Rotation paths and how fast each direction turns (degrees per step)
Each turn is a multiple of 5 degrees from 10 to 175, or 0.
Each row of a path follows its step; steps can be skipped.
Rotation 1:
step 0: [-29, -30, -18, -30, 26, -1, -17, 8, 14, -10, -4, 8, -4, 3, 3, -17, 16, 3, -2, 3, -8, 13, -7, -3, -7, 9, -2, -6, -12, 15, -15]
step 1: [-36, 18, 0, 19, 13, -12, 8, -4, 34, -16, -18, -2, 11, 14, 9, -14, 5, -3, -7, -15, -9, 11, -1, -4, -10, -20, -8, 2, -7, 15, -4]
step 2: [-4, 7, -29, 2, 7, 20, -8, -9, 18, -7, -9, 19, 16, 8, -1, -11, -19, -11, 20, -10, 1, 16, -21, -23, 19, -13, 6, 13, -12, -11, 0]
step 3: [-14, -10, 6, -1, -9, -16, -16, -2, 7, -16, 2, 2, 17, -2, 26, -6, -15, 4, 12, 30, 10, 14, -21, 10, 7, -12, 16, 17, -24, -2, -18]
step 4: [4, 1, 1, -13, 33, -25, 6, 10, 4, -10, -9, 6, -18, -15, 19, -4, 11, 0, -6, 6, 8, 21, -24, -20, 17, -24, 8, -2, -4, 13, -2]
step 5: [3, -16, 9, -1, 25, 23, 8, 12, 16, 7, 6, -1, 10, 25, 33, -13, 5, -25, 2, 1, 2, 14, -9, -9, -12, -15, -10, 1, -13, 19, -1]
step 6: [-23, -16, -19, 10, 23, 24, -13, -10, 16, -10, 0, -25, -6, 7, 12, -6, 12, 17, 12, -14, 6, 17, -7, -5, -5, -7, 25, 5, -2, -4, -15]
step 7: [-17, 0, 3, 12, 14, -2, -10, -13, 34, -23, -8, 15, 3, -11, 29, -2, 0, 6, 25, -1, 4, -8, 16, 2, 14, -26, -8, -3, -10, -8, 7]
step 8: [-2, 7, -22, 23, 13, -3, -2, 7, 6, 1, -3, -7, -12, -2, 26, 3, -23, -22, 12, 17, 0, 3, -18, -17, 27, -8, -13, 2, -3, -13, -24]
step 9: [12, -33, -5, 1, 10, -21, -13, 3, -4, 5, 4, 6, 17, 5, 27, -14, 3, 3, 28, 12, -3, 14, -4, -5, 6, -11, 4, 11, 20, 17, -23]
step 10: [-9, -1, -4, 15, 33, -16, 10, 6, -9, -24, 23, 4, 2, -1, 22, 13, 31, -5, 0, -8, 7, 16, -1, -12, -17, -17, 1, 13, 0, -4, -10]
Speeds:
[-3, -2, 2, -5, 1, 1, 9, -3, 11, 0, 10, -3, -4, 9, -3, 1, 15, -1, 1, -8, -1, 0, -1, 1, 0, 6, -2, 2, 0, 4, -2] => 70
[-1, -6, 10, 1, 2, 4, -1, -1, -1, 10, 5, -6, -6, -9, 6, 5, -2, 0, 6, -6, -8, 0, 5, -2, 3, -8, -2, 3, 3, -7, -4] => 25
[-3, 0, 5, 4, 5, -14, -2, 1, 2, -3, -1, -1, 3, -7, 1, 1, 4, 13, -5, -7, 4, 3, 9, 0, 5, 3, 2, 4, -2, 5, 3] => 120
[-4, -1, -4, 3, 14, -4, 0, -4, 11, 7, 8, 4, 3, 2, -3, -4, -3, 2, -2, 11, 5, 5, 0, -1, -3, -7, 0, 1, 1, -5, -2] => 0
Rotation 2:
step 0: [28, 24, 11, -7, 10, -3, 3, 11, -4, -5, 26, 16, 11, 27, -10, -9, 8, 9, 7, 4, 21, 15, 14, 17, -7, 13, 2, -1, -16, 15, -2]
step 1: [-2, 7, -7, 30, 3, 3, 13, -8, -7, 6, 0, 0, -1, -3, -7, 0, 26, 9, -15, -7, -1, -9, 2, -10, 37, 25, -7, 4, 5, 4, -34]
step 2: [2, 22, 9, -3, 3, -5, -24, -9, -10, -11, -17, -11, -28, 0, -2, 8, 16, 24, 17, 18, 1, 17, 13, 22, 9, -9, -4, -7, -8, -20, -1]
step 3: [-6, 8, 35, 23, 8, -14, 9, 3, 20, -2, -7, 16, 2, -3, 2, -18, 18, -33, -13, 10, 7, 4, 5, 3, -9, -1, 8, 4, 8, -21, -13]
step 4: [1, -3, 6, -20, -3, -17, 6, -4, -15, -9, 2, -10, 18, 22, -14, 8, 30, 19, 9, 13, 4, -14, 17, -5, -9, 16, 14, 5, 29, -4, 7]
step 5: [-29, -3, 10, 20, -24, -8, -8, 0, 1, 8, -25, 9, -3, 21, 4, -1, 1, -8, 22, -3, 4, -9, 8, 4, 8, 17, -19, 25, -15, 13, -9]
step 6: [1, -7, -7, -2, -3, 5, -4, -12, 2, -12, -4, -3, 11, -5, -28, -10, 2, 0, -4, 22, 42, 18, 29, 10, 9, -11, 14, 2, -16, 6, 6]
step 7: [23, -5, 13, 38, 9, -8, 30, -13, -7, 14, -14, 5, 2, -1, -14, -4, -3, 16, 9, -12, 15, -13, 3, -5, -15, -3, -18, 5, 8, -9, -13]
step 8: [13, 12, -1, -10, 9, -9, -14, 1, -5, 20, 6, -38, 8, 14, -6, 5, 18, -2, 9, -7, 0, 1, 18, 25, -10, 17, 9, -2, -25, -6, -17]
step 9: [16, 9, 21, 39, -1, 12, -8, 5, 5, -13, -10, 18, 16, 19, 1, 8, 27, -3, -20, -1, -3, 7, -5, 6, 20, 6, -7, 2, -12, 10, 7]
step 10: [-10, 16, -11, 7, 27, -13, -7, -7, -32, -30, 11, 4, -18, 5, -4, -7, 6, 9, -5, 3, 13, -8, 30, 3, 6, 11, 7, -2, 7, -13, -9]
Speeds:
[4, 10, -3, -12, 4, 5, -7, -5, -3, -3, 1, -4, 0, -9, 1, 0, 4, 0, 6, -2, 6, -3, 8, 2, -4, 2, 9, 2, 3, 5, 5] => 175
[-2, -5, -9, -4, 3, -8, -4, 10, -6, 6, 5, -3, -8, 4, -7, 0, 3, 2, -5, 7, 2, 1, 6, -2, -1, 0, 6, -6, -5, -3, 5] => 175
[-8, -5, 0, 1, 7, 2, 0, -11, -7, -3, -6, 5, -7, -4, 1, 1, -5, 3, -2, 3, -1, 7, 6, -3, 13, -1, 0, -1, -5, 8, -1] => 85
[2, 2, 2, 1, -2, -4, 4, -4, 5, 9, 1, -6, -6, -13, -12, -6, 4, 4, 2, -5, -2, 4, -5, 7, 5, -6, -3, -1, 2, -2, 1] => 70
[-4, -3, 0, -2, 4, -9, -5, 6, -5, -3, -6, -3, -1, -1, 10, -8, -2, 4, 7, -6, 6, 4, -6, 9, -4, 4, -6, -6, 1, 3, -3] => 130
[-2, -1, -2, 1, -1, 0, 12, -2, 10, 0, 1, -3, -7, 6, 10, 1, 1, 2, 1, -7, 5, -5, 3, 6, 7, -1, 8, -4, -2, -2, 9] => 0
Rotation 3:
step 0: [-28, -7, -22, -3, -1, -2, 0, 9, -1, 24, 4, -12, 2, -23, 6, -19, -15, -4, -10, -15, 10, 13, -11, -3, -23, 1, -2, -12, -7, 1, 11]
step 1: [-9, 4, -13, -13, 2, -13, 7, -6, -11, 8, -25, -21, -3, 6, -22, -2, 21, -3, 10, 9, 2, 10, -14, 4, -11, 32, 2, 6, 14, 8, -5]
step 2: [-21, -25, 13, 11, 10, -6, -12, 10, 22, -7, -9, 4, -10, 5, -1, -3, 10, -5, 11, -3, 22, 28, 1, 12, -21, 2, -8, 2, -12, 5, -4]
step 3: [-2, 14, -7, -16, 3, 17, 12, -6, 11, 15, -10, 5, -15, -10, 6, -6, 7, -20, 1, -21, -2, 22, 5, -7, -6, 13, 23, -1, -9, 12, -25]
step 4: [-5, -7, 11, 1, -4, -22, 8, -12, 3, -2, -39, -3, 1, 14, -8, -10, -6, -5, 12, -10, -4, -5, -2, 16, -7, -13, 2, -23, -2, -8, -26]
step 5: [13, -1, 0, -15, 31, -13, -17, -1, 31, 2, 10, -8, -28, 0, -10, 2, -6, -1, 9, -17, -11, -3, 16, -1, -9, 3, -6, -4, -6, -1, -10]
step 6: [0, 12, 12, 7, -9, -13, 14, -17, 24, 3, 6, 4, 7, 8, -3, -29, 16, 4, 6, -11, -16, 6, 24, 6, 12, -3, 23, -2, 9, 8, 3]
step 7: [9, 4, -2, 14, -1, -20, -17, -9, -8, 21, -9, 20, -10, -13, -4, -20, -21, 17, 21, -3, -1, -8, 11, -15, -8, -9, -1, -12, -16, 1, 3]
step 8: [2, 28, -7, -1, 14, -16, -8, -28, -2, 6, 26, -5, 16, 4, -20, -7, -7, -2, 5, -14, 0, -6, -6, 14, -14, 10, 1, 18, 6, -7, 1]
step 9: [-11, 14, -8, 23, -19, -21, -12, 11, 14, -1, 16, -20, 1, -10, -9, -20, -1, 13, 7, 20, 5, 23, -3, -4, -4, -11, 0, -8, 6, 0, 0]
step 10: [9, 23, 12, -3, 5, -11, -16, -4, -23, -1, 3, 14, -2, -12, -8, -5, 12, -9, 23, 12, 9, 20, -9, -12, 7, 25, -1, 11, -15, 10, -5]
Speeds:
[0, 1, 0, 8, 3, 5, 0, 0, -1, -2, 6, 3, 1, 4, 3, -12, -10, 10, 2, 0, -8, -2, -1, 0, 4, 11, -6, -1, 5, -2, -4] => 35
[-10, -3, -2, -7, -11, 0, -2, -1, -5, -3, -4, 5, -1, -6, -4, -1, -2, -3, 10, 2, -14, 1, -2, -4, 5, 0, 3, -4, 3, 0, 2] => 120
[-6, 2, 0, 2, -2, -3, -4, 11, 6, -3, -1, 1, -9, 4, 3, -6, -6, -2, -2, -1, 4, -8, -5, -14, -5, -4, -1, 1, -6, -1, 3] => 155
[9, -9, -5, -3, -3, 2, -3, 5, 0, 11, 8, 0, -6, -2, 3, 3, 1, 7, 6, 1, -1, 2, -6, -3, -5, -7, 0, -2, 5, 7, -8] => 160
[0, -1, 3, -3, -3, -3, 7, -3, 0, -2, 3, 5, 6, 15, -2, -7, 10, -3, 1, 1, -2, -5, -11, 1, -1, -4, 5, 7, 5, 1, -3] => 155
Rotation 4:
step 0: [10, 4, -6, 24, -7, -2, -10, 1, 32, -12, -11, -5, 27, -1, 0, -22, 24, 2, -9, 0, -2, 13, 12, -8, -25, 6, -8, -12, -10, 1, -10]
step 1: [11, 9, 24, 15, -14, 31, 9, -13, -5, 23, -2, 11, 16, 14, 6, -6, 23, 5, -7, -24, 11, 7, 12, 13, 2, -3, 8, -4, 6, 8, -8]
step 2: [-3, 9, -4, -25, -18, -1, -7, -25, -9, 10, -15, -7, 1, 16, -2, 22, 6, -8, 6, -24, -9, 0, 12, -9, 10, -8, 28, 25, 3, -5, -2]
step 3: [-19, -1, -24, -18, 0, 3, -15, -24, 18, -6, -17, 8, -10, 6, 8, -23, -2, -12, -11, -6, -22, -6, -11, -7, -18, 0, -7, 8, -1, -21, 9]
step 4: [13, 5, -7, 9, 10, 17, 11, 5, 2, -23, 9, 27, 24, -2, 5, -21, 3, -11, -22, -3, -11, 8, -27, 6, -1, -16, 1, 1, 19, -10, 2]
step 5: [36, 6, 4, 5, -13, -6, 2, 5, 1, -31, 4, -15, 33, 1, -1, 7, 12, -7, -5, -17, -2, -13, 13, 4, 3, -2, -2, 17, -4, 6, -16]
step 6: [8, 24, -8, 1, -15, 16, -10, -16, 0, 5, -25, -17, -4, 15, 6, -15, 7, -6, 5, -2, 15, -3, 25, 21, -20, 14, -13, 10, -8, 11, -10]
step 7: [-11, 19, -13, 11, 7, 16, -21, -16, 2, 21, 0, 10, 2, 18, 0, 0, 1, -9, 2, 1, -3, 30, 7, 11, -10, -14, 32, 3, 17, -7, -5]
step 8: [4, -14, -5, -6, 7, -21, -18, -18, 17, 12, 7, 6, 26, 8, 15, -2, 4, 2, -14, -24, -25, -7, -7, -6, 7, -2, 22, -3, -3, -20, -9]
step 9: [18, 11, -8, -19, -15, -2, 11, -8, -7, -2, -16, 15, 9, -2, 17, -29, 12, 15, -11, -19, 7, -13, -24, 5, 5, -6, -16, 10, -12, -16, 5]
step 10: [10, 13, -2, 1, -15, 11, -7, 3, -11, -37, 2, 6, -5, 2, -1, 0, 4, -3, 11, -12, 7, 7, 7, 17, -12, -32, -5, 31, 16, -9, 12]
Speeds:
[-8, 2, -1, -7, -3, 2, -14, 9, 2, 2, 2, 7, 0, 0, -4, -3, -2, -3, 1, -11, 3, 0, -7, -3, 9, 4, -2, 1, 0, 2, -5] => 65
[0, 1, 13, 3, 0, 3, 3, 0, 0, 2, -2, -2, 11, -1, -5, -7, 1, 9, 2, 4, 2, -11, -3, -4, 6, -6, -1, 4, -2, -4, -8] => 90
[-1, 4, -5, 17, 0, -3, 2, 4, 7, -3, 0, -4, 2, 3, -3, 1, -5, -6, -2, 2, 8, 1, 2, 4, 3, 4, -4, 5, -1, 9, -9] => 60
[15, -3, 2, 0, 2, 7, 0, 1, 0, 7, 5, -1, -4, -1, 5, 8, 4, -1, -8, -1, -1, 0, -4, -3, 8, 5, -1, 8, -10, 0, -1] => 100
